[115 109 166 162 115] -> (160)
[166  78 140  60 125] -> (105)
[132 135 135 132 132] -> (110)
[153 153  93 103 127] -> (34)
[126 111 111 178 111] -> (35)
[117  73 108 109 129] -> (130)
[159 222 132  97 130] -> (80)
[123 107  86 104 130] -> (76)
again (160):  : [115]
again (35):  : [111]
asked: [153 153  93 103 127] : (34)

[107 137  84 101 161 105 103 118 158] : (205)
[ 80 161 142  87 100 113 157  49  31] : (112)
[130 127 128 127 127 127 126 128 127] : (15)
[130 127 129 130 128 127 127 127 129] : (151)
[128 124 116 119 134 117 114 123 134] : (136)
[ 80 161 142  87 128 126 127 125 128] : (128)
[128 127 128 128 127 127 128 126 127] : (165)
[146  84 161 170 132 140  41  73 141] : (150)
[125 109 143 156 109 169  86 124 156] : (44)
[133 126 129 128 130 130 124 131 130] : (194)
[121 126 130 130 126 135 123 119 126] : (90)
again (128):  : [128]
again (136):  : [134]
again (194):  : [130]
asked: [107 137  84 101 161 105 103 118 158] : (205)

[ 77 208 120 105 113 141 142 116 141 141 141] -> (23)
[115 145 112  58 126 105 127 136 112  86 119] -> (124)
[ 42 119 134 135  45 124 132 124 206 118 126] -> (123)
[112 201 109  76  76 106 139 121 151 195 125] -> (72)
[ 54 137 132 115  65 119 147 132 182 185 126] -> (127)
[110 173 109  83  83 111 133 119 149 194 122] -> (135)
[147 147 110  78 161 122 119 120  63 151 128] -> (46)
[ 91 126 131 124 184 142 114 115  42  68 140] -> (155)
[135 147 107  85  95 116 117 114 125 137 120] -> (28)
again (72):  : [76]
again (124):  : [112]
again (23):  : [141]

[209 209  42  40  42 209  42 209 209 209 133 147 135 208 139  42  41 135
  42 164 209 140  41 209 208 135  42  41  44 135  42 208 212] : (25)
[209 209  42  41  42 209  42 209 209 209 133 147 133 208 209 218  41 209
  42 164 209 140  41 209 208 135  41  41  44 218  59  69  41] : (98)
[209 209  42  40  42 209  42 209 209 209 133 209 133 208 184  42  41  42
  42  43  43 140  41 209  43 135  42  41  44 135 204 208 209] : (47)
asked: [209 209  42  41  42 209  42 209 209 209 133 147 133 208 209 218  41 209
  42 164 209 140  41 209 208 135  41  41  44 218  59  69  41] : (98)
asked: [209 209  42  40  42 209  42 209 209 209 133 147 135 208 139  42  41 135
  42 164 209 140  41 209 208 135  42  41  44 135  42 208 212] : (25)
asked: [209 209  42  40  42 209  42 209 209 209 133 209 133 208 184  42  41  42
  42  43  43 140  41 209  43 135  42  41  44 135 204 208 209] : (47)

[184 117  68 196 172 185 158 125 122 146 107 122 117] -> (54)
[132 132 125 133 134 133 126 129 131 131 122 135 126] -> (59)
[ 40 149 222  71  71  36  71  71  94 110 154 137 164] -> (9)
again (9):  : [71]
asked: [184 117  68 196 172 185 158 125 122 146 107 122 117] : (54)

[ 69  96 133 116 135 138 164 108 145 177  92 130  96 142 156 168 104  22
 134 127 207 155 137  99  96 130 153  85 130 137 140] -> (131)
[120 132 123  91 140 137 160 126 109 151 115 128  97 135 138 139 148  90
 130 130 115 121 149 120 115 125 151 130 115 134 141] -> (11)
[ 96 114 140 130 136 120 163 134 134 148  95 163  90 127 160 141 108  76
 140 134 169 143 108 130 134 135 136 103 105 111 139] -> (196)
[ 85 104 138  76 183  91 186 122 130 202 118 179  67 116 161 150  86  91
 128 166 148 111  81 142  56 118 151 155  95 102 154] -> (178)
[110 121 144 111 145 131 147 125 129 159 109 151  94 124 139 137 109 113
 146 123 161 128 110 121  78 130 138 154 101 110 143] -> (191)
[ 78 104 142 102 136 157 181 142 158 198  95 131  88 133 162 162 101  70
 139 145 176 132 121 118  64 126 146 113  90 115 152] -> (187)
[ 75 104 147 108 157 156 179 136 149 197 103 155  81 124 166 160  87  75
 140 143 185 126 120 123  52 133 142 134  82 102 153] -> (29)
[ 71  96 142  96 152 151 153 112 169 212 112 153  94 125 146 154  70  94
 135 133 210 117 123 115  65 140 123 161  94  90 134] -> (74)
[115 128 132 153  90 111 157 162 139 116  89 107 123 143 155 142 152  72
 137 130 138 165 103 128 120 115 158  45 127 154 142] -> (115)
[ 85 104 138  76 183 170 186 122 130 202 118 179 101 116 161 150  86  91
 128 101 149 101 150 132  84 142 121  84  84  84 146] -> (182)
again (29):  : [75]
asked: [ 75 104 147 108 157 156 179 136 149 197 103 155  81 124 166 160  87  75
 140 143 185 126 120 123  52 133 142 134  82 102 153] : (29)
asked: [120 132 123  91 140 137 160 126 109 151 115 128  97 135 138 139 148  90
 130 130 115 121 149 120 115 125 151 130 115 134 141] : (11)
asked: [ 96 114 140 130 136 120 163 134 134 148  95 163  90 127 160 141 108  76
 140 134 169 143 108 130 134 135 136 103 105 111 139] : (196)

[195  84  62 113  88 136 151 152 156 149 165  94 130 140 112 163  91 114
 106 197 123 115 118 143 126  99 128 123 164 113 149 197  98 129 141 217
 170  85 221 201 171  96 144 145  58 127  88 135 238 163  92  91 159 192
 172 172  93] : (162)
[180 111 127 111  97 126 149  97 129 150 122  74 105 122 129 108  97 130
 143 129 136 120 136 177 120 121  95 134 165 174 154 160  89 147 109 151
  65 135 153 150 199 106 186 114 158 132 107 150 159 165 105 159 137 100
  82  90 197] : (37)
[158 146 108 147 111 103 158 127 116 115 147 107 134  77 163  51  83 147
  81 169 130 124 112  96 137 168 136 119 166 132 100 169  96 177 130 188
 146  63 165 185 136 114  92 132 101 107 153 135 150  94 133 103 133 108
 164 185  85] : (148)
[180 111 127 111  97 126 149  97 129 150 122  74 105 122 129 108  97 150
 143 131 136 120 136 177 120 121  95 134 165 174 154 160  89 147 109 151
  65 135 153 150 199 106 186 114 158 132 107 150 159 165 105 159 137 185
  82  90 197] : (96)
[ 80 139 131 143 157 131 109 153 132 109 132 170 150 140 121 154 157 118
 112 129 123 134 121  86 134 128 156 123  94  81 108 104 161 104 152 104
 185 122 104 115  69 146 160 112 149 120 139 140 149 127 117 162 132  84
 109 101 169] : (153)
[136 126 145 120 123 127 131 109 117 131 118 118 119 134 126 122 128 130
 137 107 132 137 130 141 124 117 113 128 133 147 134 115 111 139 125 116
  92 152 110 112 130 132 120 125 130 130 132 113  93 124 143 128 119 144
 129 118 117] : (8)
[122 176 147 150 149 100 137  90 113 133  86 109  99  65 184  49 122 137
 156 123 133  78 154 162 127 211 126 153 123 156 123 141 178 138  75 109
  84 110 133 123 198 104  77 140 172 131 122 156  68  93 139 110 115  85
  95 173 128] : (82)
asked: [158 146 108 147 111 103 158 127 116 115 147 107 134  77 163  51  83 147
  81 169 130 124 112  96 137 168 136 119 166 132 100 169  96 177 130 188
 146  63 165 185 136 114  92 132 101 107 153 135 150  94 133 103 133 108
 164 185  85] : (148)
asked: [136 126 145 120 123 127 131 109 117 131 118 118 119 134 126 122 128 130
 137 107 132 137 130 141 124 117 113 128 133 147 134 115 111 139 125 116
  92 152 110 112 130 132 120 125 130 130 132 113  93 124 143 128 119 144
 129 118 117] : (8)

[50 50 50 50] -> (40)
[ 52  32 203 220] -> (129)
[212 212 212 212] -> (41)
[218  46  44 211] -> (168)
[214  46  47 212] -> (170)
[ 63 211  63  45] -> (121)
[ 80 213 212  44] -> (7)
[ 63 212 215  44] -> (158)
again (121):  : [63]
again (40):  : [50]
again (41):  : [212]

[210  69 215 210] : (154)
[101 169 169 224] : (107)
[212 220  43  42] : (134)
[220 220  43  43] : (56)
[214  64 214 217] : (99)
[ 50  47  29 206] : (144)
[53 53 53 53] : (114)
[ 51  48  31 205] : (125)
again (107):  : [169]
again (99):  : [214]
again (114):  : [53]
again (154):  : [210]
asked: [214  64 214 217] : (99)
asked: [212 220  43  42] : (134)

[152 108  99 152  81 156 134  41] = (198)
[149 111 177 149 137 112 149 207] = (21)
[154 113 156 143 122 123 164 174] = (181)
[111 129 115 117 147 120  91 127] = (126)
[158  75 126 149 119 125  97 131] = (100)
[120 129 110 129 123 130 132 110] = (16)
[110 144 177 100 161 108 126 196] = (199)
[151 118 128 141  81 154 153  70] = (57)
[103 121 139 111 190  82 105 239] = (197)
[131 121 178 117 136 111 165 194] = (164)
[110 136  92 118 144 144  86 144] = (172)
again (21):  : [149]
again (172):  : [144]

[124 126 154 154 136]  (17)
[128  34  34  34  93]  (146)
[123 130 114 124 117]  (52)
[136 129 112 115 124]  (86)
[123 130 114 236 117]  (95)
[128 118 155  34 111]  (145)
[164 118 155 164 155]  (91)
again (17):  : [154]
asked: [128  34  34  34  93] : (146)
again (146):  : [34]
asked: [123 130 114 124 117] : (52)

[118  88 156 135 153 156 123 125 156 207 129 135 142 156 102] = (101)
[102 131 118 113 142 131 117 104 121 128 100 109 125 128 130] = (113)
[102 131 118 113 142 131 117 104 121 128 100 109 109 129 122] = (31)
[176 103 128  88  81  62  93 137 126  81  81  99 103  81  93] = (102)
asked: [102 131 118 113 142 131 117 104 121 128 100 109 109 129 122] : (31)
asked: [118  88 156 135 153 156 123 125 156 207 129 135 142 156 102] : (101)

[ 38 128 128 172] -> (85)
[132 127  89 129] -> (70)
[ 98 127 148 148] -> (97)
[114 128 119 119] -> (143)
[ 38 128 129  99] -> (60)
again (143):  : [119]
again (97):  : [148]
again (85):  : [128]
asked: [ 38 128 129  99] : (60)

[117 144 125 129 116 128 177 129 132 150  98 125 170 117 118 127 124 128
 151 133 129  97 117 119 152 149 117 158 140 118 100 168 126 110 143 125
 123  85 163 157 138 139 117 166 108 123]  (14)
[115 122 128 122 147 139 127 102 136 136 130 117 156 123 137 122 121 115
 122 137 121 103 115 132 112 115 142 133 134 123 129 131 132 123 149 123
 114 143 116 156 132 122 145 130 129 142]  (142)
[ 55 160 113 185 168 187  77 187 138  85 177 185 168  96 142 177 202 125
 124 205 160 200  34  35  82 185 113  51  88 157 136 149  76 123 122  80
 121 185 154 112 165 182  92  96  77 121]  (53)
[129 134 150 130 121 136 121 122 144 137 125 118 137 124 110 141 124 108
 133 129 120 126 115 114 118 110 133 144 106 117 123 128 133 149 121 137
 120 137 140 131 139 133 152 131 133 121]  (51)
[129 126 119 129 137 137 133 131 128 152 125 125 117 136 117 114 129 132
 116 136 128 126 124 123 141 119 119 133 138 121 151 119 132 131 131 128
 114 140 111 144 140 135 118 121 152 125]  (4)
[125 134 124 140 121 132 114 126 134 109 124 114 121 136 111 130 120 123
 102 131 127 121 119 123 123 132 139 120 128 117 124 135 124 124 144 140
  84 103 112 143 108 114 164 132 142 122]  (139)
[138 148 120 120 124 137 129 127 125 108 122 131 120 101 115 125 125 147
 138 131 128 121 138 126 130  99 125 119 115  87 102 116 127 133  89 120
 137 161 140 125 144 136 126  99 133 112]  (36)
asked: [117 144 125 129 116 128 177 129 132 150  98 125 170 117 118 127 124 128
 151 133 129  97 117 119 152 149 117 158 140 118 100 168 126 110 143 125
 123  85 163 157 138 139 117 166 108 123] : (14)
asked: [125 134 124 140 121 132 114 126 134 109 124 114 121 136 111 130 120 123
 102 131 127 121 119 123 123 132 139 120 128 117 124 135 124 124 144 140
  84 103 112 143 108 114 164 132 142 122] : (139)
asked: [ 55 160 113 185 168 187  77 187 138  85 177 185 168  96 142 177 202 125
 124 205 160 200  34  35  82 185 113  51  88 157 136 149  76 123 122  80
 121 185 154 112 165 182  92  96  77 121] : (53)
asked: [138 148 120 120 124 137 129 127 125 108 122 131 120 101 115 125 125 147
 138 131 128 121 138 126 130  99 125 119 115  87 102 116 127 133  89 120
 137 161 140 125 144 136 126  99 133 112] : (36)

[171 179 120 156  67 131  73 205 127 150 129 128  66  53  83 192 162 149]  (137)
[172 166 132 159 123  92  98 167  88 105 133 161  43  74 123 134 157 108]  (20)
[ 80 139 128 125 103 100 111 135 136  88 111 124 143 119 129 144 113 125]  (48)
[155 132 151 163  95 121 104 146 146  70  95 146 143  74 214 146 113  56]  (3)
[157 113 118 154 124 138 128 130 151 103 139 116 120 147 124 127 120 118]  (69)
[172 166 132 159 123 134  98 167  88 105 133 161  43  74 123 134 157 108]  (65)
[122 113 148 113 126 134 135 133 122 135 132 132 139 137 141 122 138 149]  (92)
[145 163 116 163  83 134  67 227  85 147 116 110  80  48  81 192 126 131]  (141)
[130 162 151 165 172 131  84 169 157  92 121 159  90  56 137 205  78  73]  (39)
[ 80 139 128 125 103 173 111 135 136  88 111 124  80  48  81 192 173 159]  (149)
again (20):  : [123]
asked: [122 113 148 113 126 134 135 133 122 135 132 132 139 137 141 122 138 149] : (92)

[226 161 203 146 122 171  41 191]  (13)
[116 123 152 123 110  33  33 123]  (83)
[198 136 196 144 153 153 153 199]  (27)
again (27):  : [153]
asked: [116 123 152 123 110  33  33 123] : (83)
asked: [198 136 196 144 153 153 153 199] : (27)

[ 95 127 116 147 159 152 121 103  89 127 156 152 101 131 127 127 158 113
 127 147 137 110 106 114 152 134 150 128 117] = (33)
[136 136 150 112  89 104 127 162 115  97 115 125 160 146 102 143 117 104
 117 136 123 111  94 152 132 135 108 150  94] = (71)
[135 136 150 112  89 104 127 163 115  97 115 125 160 147 102 144 116 105
 117 135 124 111 131 152 133 137 108 150  95] = (58)
[149 154 151 112 190  80 137 185 129 145 164 152 144 127  91  92  91  84
 124 162 132  84 144 100 164 152 137 129  94] = (116)
[168 110 145 122 132 123 143 157 148 128 130 118 144  97  91 120  76 110
 139 147 128 173 141 122 154 115 110 115 111] = (169)
[ 95 126 119 145 159 147 123 103  88 135 157 152 103 131 160 126 157 113
 147 147 138 111 107 114 138 133 150 127 117] = (161)
[118 156 120 125 117  86 115 158  63 105 154 171 125 123 117 157 166  31
 148 184 169 103 139 111 163 127 138 126  45] = (12)
[167  96 149 141 125 108 151 159 123 101 119 106 152  72  83 115  94  54
 126 143 140 180 119 155 222 141 127 126  58] = (133)
asked: [135 136 150 112  89 104 127 163 115  97 115 125 160 147 102 144 116 105
 117 135 124 111 131 152 133 137 108 150  95] : (58)
asked: [118 156 120 125 117  86 115 158  63 105 154 171 125 123 117 157 166  31
 148 184 169 103 139 111 163 127 138 126  45] : (12)
asked: [ 95 127 116 147 159 152 121 103  89 127 156 152 101 131 127 127 158 113
 127 147 137 110 106 114 152 134 150 128 117] : (33)
asked: [ 95 126 119 145 159 147 123 103  88 135 157 152 103 131 160 126 157 113
 147 147 138 111 107 114 138 133 150 127 117] : (161)

[126 130 128 125 128 125 126 131 129 129 131 126] -> (63)
[111 167 196 110 156 100 115 107 149 114 100 132] -> (167)
[126 131 129 129 131 132 126 128 128 128 129 125] -> (10)
[129 128 125 128 129 128 127 130 129 128 125 119] -> (108)
[123 116 130 118  97 120 130 128 124 128 127 152] -> (87)
[148 112 103 130 121 136 107 142 106 128 107  96] -> (157)
[131 124 124 126 120 121 129 131 131 127 138 138] -> (138)
[132 119 115 133 125 134 127 117 130 125 119 135] -> (77)
[ 78 111 112  96  26 155 176 123 128 156 166 155] -> (120)
again (157):  : [107]
again (120):  : [155]

[198  24 148 145 145 157 118] = (84)
[108 106 108 118  85 108  86] = (32)
[163  90 142  91 175 122 153] = (55)
[ 89  83  99 145  67 105  83] = (104)
again (104):  : [83]
again (32):  : [108]
again (84):  : [145]

[102 173  75 110] : (177)
[119 132 164 131] : (132)
[119 119 119 119] : (180)
[33 33 33 33] : (156)
[128 116 133 132] : (111)
[119 115 128 137] : (62)
[123 137 137 114] : (45)
[ 65  65  65 134] : (122)
[ 77  77 149  77] : (68)
[ 88 132 140 123] : (186)
again (180):  : [119]
again (156):  : [33]
again (45):  : [137]
again (122):  : [65]
again (68):  : [77]

[102 140  94 165 100 114 160] : (22)
[ 94 142 144 142 142  58 142] : (75)
[142 170 146 109  53  37 123] : (5)
[ 80 154 135 115 161 113 202] : (6)
[139 162  73 201  29 120 140] : (50)
[ 93 128 134 164 128 115 191] : (73)
[ 93 117  73 203  28  30  30] : (26)
again (75):  : [142]
again (26):  : [30]

[115 157 110 140 147 133 129 142 146 106 136 119 121 114 123 142 114 129
 145 132 113 126 110 133  86 108 125 123 162 128 165 130 143 166 120 140
 122 139 127 143 162 157 131 119 144 104  94 145] : (118)
[124 151 108 156 133 135 140 125 150  94 125  89  80  87  99 148 127  96
 127 122 108 121 107 117  73  83 158 115 132 138 160 161 144 160 110 159
 118 132 124 158 173 138  99 107 129  84 117 162] : (166)
[135 125 113 127 104  92 170 140 100 149 126 120 123 119 116 171 128 117
 117 105  84 129 119 134 122 133 110 126 106 127 136  99 179 126 135 103
  75  95  84 120 115 113 147 113 100 113 175 173] : (117)
[210 126 166 153 156 112 136 154 120 167 101 158 131 153  97  75  76  56
  81 109  86 129 132 179 170 117  87 128  95  68 123  95 138 104  93 139
  40 110 128 165 167 160 140 159  91  86 129 159] : (119)
[210  94 166 153 156 112 136 154 120 167 101 158 131 153  97  75  76  56
  81 109  94 156 132 179 170 117  87 128  95  68 123  95 138 104  93 139
  40 110 112 165 167 160 140 159  91  86 129 159] : (24)
[133 164 148 151 124 164 124 124 145 128 108  89 120 107 120 149  89 145
 140 132 108 114 145 130  69 100 123  89 130 136 123 153 149 131 122 141
 142 169 108 147 153 104 109 148  89 105  81 178] : (93)
[160 169 181 177  79 191 123  82 136 163  70  72 147 117 136 153 135 122
 139 129  94 118 182 120  61 125 135 151 112 130  65 160 145  84 121 136
 150 214  78 136 127  36 104 167 165 122  82 200] : (19)
asked: [210 126 166 153 156 112 136 154 120 167 101 158 131 153  97  75  76  56
  81 109  86 129 132 179 170 117  87 128  95  68 123  95 138 104  93 139
  40 110 128 165 167 160 140 159  91  86 129 159] : (119)
asked: [124 151 108 156 133 135 140 125 150  94 125  89  80  87  99 148 127  96
 127 122 108 121 107 117  73  83 158 115 132 138 160 161 144 160 110 159
 118 132 124 158 173 138  99 107 129  84 117 162] : (166)
asked: [160 169 181 177  79 191 123  82 136 163  70  72 147 117 136 153 135 122
 139 129  94 118 182 120  61 125 135 151 112 130  65 160 145  84 121 136
 150 214  78 136 127  36 104 167 165 122  82 200] : (19)
asked: [135 125 113 127 104  92 170 140 100 149 126 120 123 119 116 171 128 117
 117 105  84 129 119 134 122 133 110 126 106 127 136  99 179 126 135 103
  75  95  84 120 115 113 147 113 100 113 175 173] : (117)

[198  76 143 179  66  98  76 177  98  98 232  98 215 137  68] -> (89)
[198  76 135 179  66  98 194 177 160  86 232 116 142 137  96] -> (2)
[198  76 118 179 194  98 194 177 160 183 133 116 142 105 112] -> (30)
again (30):  : [194]
asked: [198  76 135 179  66  98 194 177 160  86 232 116 142 137  96] : (2)
asked: [198  76 143 179  66  98  76 177  98  98 232  98 215 137  68] : (89)

[ 41 215  74  84] : (140)
[145 103 125 153] : (103)
[128 128 129 128] : (81)
[ 67 128  67 186] : (147)
[145 132 125 125] : (49)
[ 98 154 154 117] : (43)
[145 145 145 153] : (79)
again (81):  : [128]
again (49):  : [125]
again (79):  : [145]
again (147):  : [67]

